Each row is where one point has got to under a steady rotation. How many ticks took it there?
The counts run from 0 to 241.
[117 107 124 122 153 142 130 132  98 122 115 122 119 100 157 134  88 180
 124  80 101 123 148  87  73 107 109 127 106 121 127 103  78 143  70 141
 142 125 135 126 113 135 115 198 135 113 113 172 162 133 106 143 146 123
  79 162]	161
[123 103 118 117 143 141 114 149 100 100 102 122 125  82 139 124  98 138
  89  97 106 140 117  78  83 101 102 163  95 114 121 118  97 158  95 149
 159 107 103  77 127 169 131 170 111 126 118 165 156 139  94 164  89 120
  95 129]	12
[116  68 132 123 182 121 120 126  91 126  93 129 112  87 146 154 101 160
 107  53 134 129 116  95  57 109 140 110 143 129 118 130 105 123  83 149
 137  99 152 126 146 129 126 146 147 123 139 147 134 165  98 137 137 137
 118 168]	25
[112 107 145 125 128 121  81 167 102  94 107 127 124 114 180 152  98 127
 141  42 126  93  91  85  89 122 128 150 156 114  99 120 135 137 153 103
 129 129 130 107  96 149 132 127 125 130  78 153 145 161  96 169 108 130
 108 163]	230
[ 92 110 121 106 148 151  98 138 108  96 101 133 111  98 130 130  86 124
 112  72 127 139 114  80  63 100 129 150 129 107 118  94 107 110 132 138
 149 120 108  87 124 158 142 167 131 120  93 172 152 130 107 184  89 123
 114 152]	42
[120  95 150 114 141 120 100 164 111 114 116 135 143  92 134 144 115 140
 136  84 100  93  48  71 134 104 136 185 130 132 112 153 134 146 130  95
 147  90 108  95  85 148 134 134 126 112 135 146 127 163  97 180 102 143
 118 130]	110
[110 115 109 125 167 146 123 126  85  78 123 137 111 104 142 132  92 129
 139  85 134 125 108 109  80 116 170 140 161 113  85 120  88 121 122  97
 173 110 119 120 105 155 151 158 154 104  79 159 151 139  89 171  97 140
 110 157]	206
[129  71 143 129 146 129 138 142 110  91 118 123 119 105 179 117 115 164
 161  57 111 108  91 114  81 109 154 137 167 119 108 142 114 146  98  85
 140 145 132 150  93 105 117 124 165 111 111 132 145 150  85 157 116 145
 107 164]	89
[100 112 126 107 162 138 107 131  94 112 118 155 128  83  97 151  95 136
 122 100 118 125 108  73  85 100 137 146 111 131 111 116  97 109 122 125
 160  83 121  98 123 168 151 194 138 104 114 176 132 125 106 193 116 124
 130 143]	173
[126  86 158 134 150 122 107 144 105 108 121 124 129 111 173 145 102 155
 164  42 117  82  75  97 106 122 143 136 171 120 104 143 129 143 117  81
 131 123 157 126  82 105 127 119 144 109 107 155 147 166 106 149 138 137
 109 170]	96
[ 99  98 152 113 127 130  87 148 125  90 111 134 119 117 151 149  93 135
 145  42 129 115 101  82  76 112 132 125 150 105 105 104 136 114 151 115
 125 131 139 114 109 132 129 137 142 119  76 176 138 143  97 183 105 130
 118 175]	65
[131 121 121 116 108 132 106 161 125 104 140 122 158 111 172 138 112 148
 124  80  98 106  83  83 114 123 128 146 135 116 117 119 100 130 143 108
 149 142 113 115  83 175 132 140 123 129  60 159 167 152  71 178  97 132
  84 137]	233
[121  88 131 122 107 128 127 162 133  84 130 141 140 102 166  97 132 155
 150  95  94 134  90  88  88 104 133 151 130 112 111 132 106 140 120 100
 155 144  87 128  89 147 111 145 149 113  84 147 158 131  81 198  87 139
 106 137]	83
[111  90 131 109 178 145 114 109  91 102 123 121 119  81 115 147  86 131
 146  66 132 118  88 112  93 121 168 131 170 124  94 123 112  94 131  90
 174  88 148 121 127 142 155 125 152 106  96 147 137 146  76 149 109 140
 113 155]	205
[151 101 128 125 138 146 150 135 103 118 145 114 158  90 149 132 115 165
 133  81  86 106  73 103 139 113 145 174 144 135 122 146  99 134  96  87
 178 122 116 124  77 137 142 137 129 116 111 141 152 157  71 153 113 147
  84 116]	108
[133  88 166 120 124  99 110 161 116 141 123 130 150 102 151 159 117 171
 126  76  95  95  78  58 116 118 117 140 114 141 129 157 128 163  96 122
 122  89 133 109  93 143 113 153 126 125 132 157 126 171  99 173 144 139
 111 147]	125
[124  98 107 105 133 133 134 141 113  95 139 133 144  86 129 123 129 149
 134 107 109 139  92  99  92 122 153 129 137 131  96 127  91 114 116 112
 185 126 102 131 113 176 133 154 152 109  78 146 150 131  65 188  81 139
  98 124]	210
[126  62 155 114 106 117 115 154 144 100 131 124 155  86 149 107 138 158
 141  68  94 127  71  86  93 114 119 146 140 123 116 141 139 122 124  91
 161 134 100 114  99 133 108 112 146 112  93 138 133 139  59 181  87 137
 115 142]	84
[134  66 149 119 118 124 107 165 120  89  98 114 135  88 165 105 122 148
 118  66  99 116  76  75 110 105 112 179 118 125 121 154 143 170 104 104
 143 130  90  96  96 136 116 125 129 110 132 147 142 151  90 153 100 130
  98 132]	114
[134  74 120 116 158 124 147 126  99 134 126 133 135  72 137 148 126 177
 101  97 106 145 120  92  73 109 138 106 110 149 122 134  80 121  72 147
 158 101 129 135 140 161 114 173 140 123 116 141 146 153  74 164 122 147
  96 148]	22
[110  71 145 109 157 111 121 132 101 107 123 121 132  71 114 137 121 146
 140  74 124 122  76 103  92 112 157 126 164 132  92 150 138  97 134 100
 167  98 124 117 128 154 131 110 156 107 100 136 116 156  68 168  90 129
 129 156]	212
[128  69 149 115 132 120  95 140 115 124 107 106 142  88 147 136 102 161
 100  48 110 132 127  80  54 120  98 106 113 123 128 101 123 123  98 156
 126 119 137 100 142 141 115 138 130 128 100 152 143 145  80 145 121 118
  96 156]	28
[127  96 155  99 143 134  99 147 110 135 122 126 154  76 113 154 102 152
  96  88  83 110  85  62 124 100 100 171  87 137 144 125 120 135 108 127
 152  88 119  77 100 155 138 160 116 121 135 159 127 156  94 162 119 127
 109 122]	140
[114 121 123 107 122 130 109 131  99 103 144 136 142  93 119 151 111 144
 130  95 110 125  87  81  99 120 139 126 132 133 103 112 108  97 147 116
 174 102 126 102 113 177 149 165 139 110  63 173 148 126  74 200  97 126
 108 141]	203
[118 121 121 113 158 141 107 144  89 128 109 137 128  87 118 166  94 143
  98 106 113 108  94  72 100 107 129 154 106 128 112 124  84 146 106 137
 157  74 125  94 118 186 142 183 117 120 127 164 138 157  97 171 122 139
 106 134]	8
[146 106 114 116 168 144 134 115  77 139 131 124 144  75 119 168  95 156
  99  98  96 110 103  83 115 117 143 148 122 139 125 123  73 135  86 126
 176  85 139 111 109 171 147 171 117 121 124 154 148 162  82 145 132 138
  97 126]	7
[103 110 119 108 131 141  98 145 108  66 103 130 119  96 139 116  95 121
 134  80 136 124 101  94  75 111 132 146 143  99 100 115 115 135 145 113
 162 115  97  97 121 155 133 147 145 110  75 162 151 128  87 187  78 122
 113 150]	207
[138  71 123 115 168 140 144 118  92 135 126 114 133  59 117 142 110 168
  83  94 108 143 108 101  90 109 129 141 121 135 120 130  90 122  75 132
 175  96 126 109 134 152 136 149 137 121 135 140 139 155  67 141 119 137
  98 132]	14
[107  64 151 101 171 133 112 123 113 124 114 133 127  72  93 145 110 142
 116  70 122 134  82  98  73  93 141 131 136 127 121 122 115  71 123 118
 153  99 120 113 134 143 142 134 152 117 115 140 106 149  66 172  97 136
 127 152]	47
[116  99 111 132 166 132 130 136  83 109  97 132 114  99 163 148  96 157
 113  73 127 126 135  97  44 107 141 114 128 120 108 109  72 138  84 146
 129 121 138 135 134 145 118 177 142 119 116 163 152 150 106 155 130 134
 102 172]	26
[132 111 117 110 141 148 130 144 109 123 138 129 157  91 139 144 105 161
  99  93  86 116 104  74 124 104 110 170  90 127 142 118  80 153  96 123
 161 105 109 100  96 160 136 188 112 122 129 164 160 144  92 167 119 134
  83 116]	139
[132  97 138 129 174 141 124 125  85 142 120 123 134  93 138 171  85 165
 120  61 109  93  90  85 117 102 148 159 132 130 125 138  91 142  88 105
 146  90 151 122  93 130 144 155 122 124 151 156 140 173 104 135 163 145
 103 148]	134
[126  99 109 112 141 148 146 127 118 110 134 140 144  78 119 129 115 154
 107  98  98 146 110  96  86  96 140 138 119 123 122  98  73  88 114 126
 171 124 108 125 124 164 142 174 138 110  89 153 156 131  67 187  86 136
 104 133]	45
[147  82 140 119 154 132 112 122  94 136 130  97 154  70 119 149  92 154
  85  72  92 115  97  89 116 126 113 143 114 138 133 126 100 127  83 129
 175  88 152  83 129 151 142 144 111 121 121 151 138 155  76 129 127 123
  84 131]	6
[ 96 110 149 109 150 134  86 129 100 116 100 141 125 100 116 163  85 134
 123  78 121 110 112  64  82 107 118 131 110 125 127 106 117 128 117 146
 137  77 144  82 117 155 140 179 116 116 111 179 128 136 120 176 137 124
 119 159]	166
[112 119 120 114 129 127 123 127 104 125 154 135 144 108 129 154 117 169
 137  96 102 120 117  90  84 125 140  88 127 133 104 102  88 100 120 122
 166 107 147 128 122 160 130 186 146 100  63 168 148 130  71 191 125 131
  95 160]	195
[111 126 123 103 134 136 109 134 111 139 133 145 145  92 113 161 103 151
  99  94 111 129 108  77  85 106 129 125 112 127 125  88  87  81 130 144
 154 102 125 111 118 179 139 185 122 119  84 168 146 133  80 190 114 134
 103 148]	38
[161  81 135 128 137 125 153 148 113 127 134 116 146  95 180 134 123 191
 122  74  87 107  99  90 114 110 127 140 120 137 133 148  90 167  62 107
 150 127 132 146  88 125 106 146 128 115 131 139 154 162  83 145 134 138
  79 134]	123
[130 115 127 139 143 139 131 144  95  94 119 122 120 121 187 138  94 161
 163  60 107  94  89  95 107 118 156 150 159 124 104 126  93 156 106  84
 141 146 143 146  73 121 114 143 142 115  91 162 161 151 101 157 134 137
  83 168]	97
[123 126 143 111 123 126 101 160 117 115 133 139 154 113 155 158 110 148
 145  89 104  87  57  71 139 115 141 166 133 133 106 141 115 142 144  95
 146 100 133 110  66 161 138 156 131 118 103 167 142 159 104 186 123 134
 114 143]	102
[ 92  93 142 115 138 126 105 150 120  98 105 155 115 118 166 129 115 145
 144  76 132 128 105  86  54  99 139 113 142 107 104 114 117 112 127 132
 126 128 118 130 120 140 119 159 150 115  90 163 132 136 100 196 109 139
 130 184]	57
[120  79 112 126 188 144 137 129  84 100  92 121 106  75 150 137  95 148
 101  79 126 134 123 106  59 102 148 137 124 117 113 133  89 138  74 139
 151 104 118 120 141 138 128 159 139 116 148 142 144 154  96 136 115 138
 107 161]	18
[138  99 153 120  97  91  96 170 119 116 141 134 155 105 162 147 135 161
 134  68  97 105  83  73 102 132 118 106 131 135 102 130 130 119 138 117
 141 127 128 117  99 168 117 131 142 123  67 158 146 154  66 194 108 135
 101 159]	226
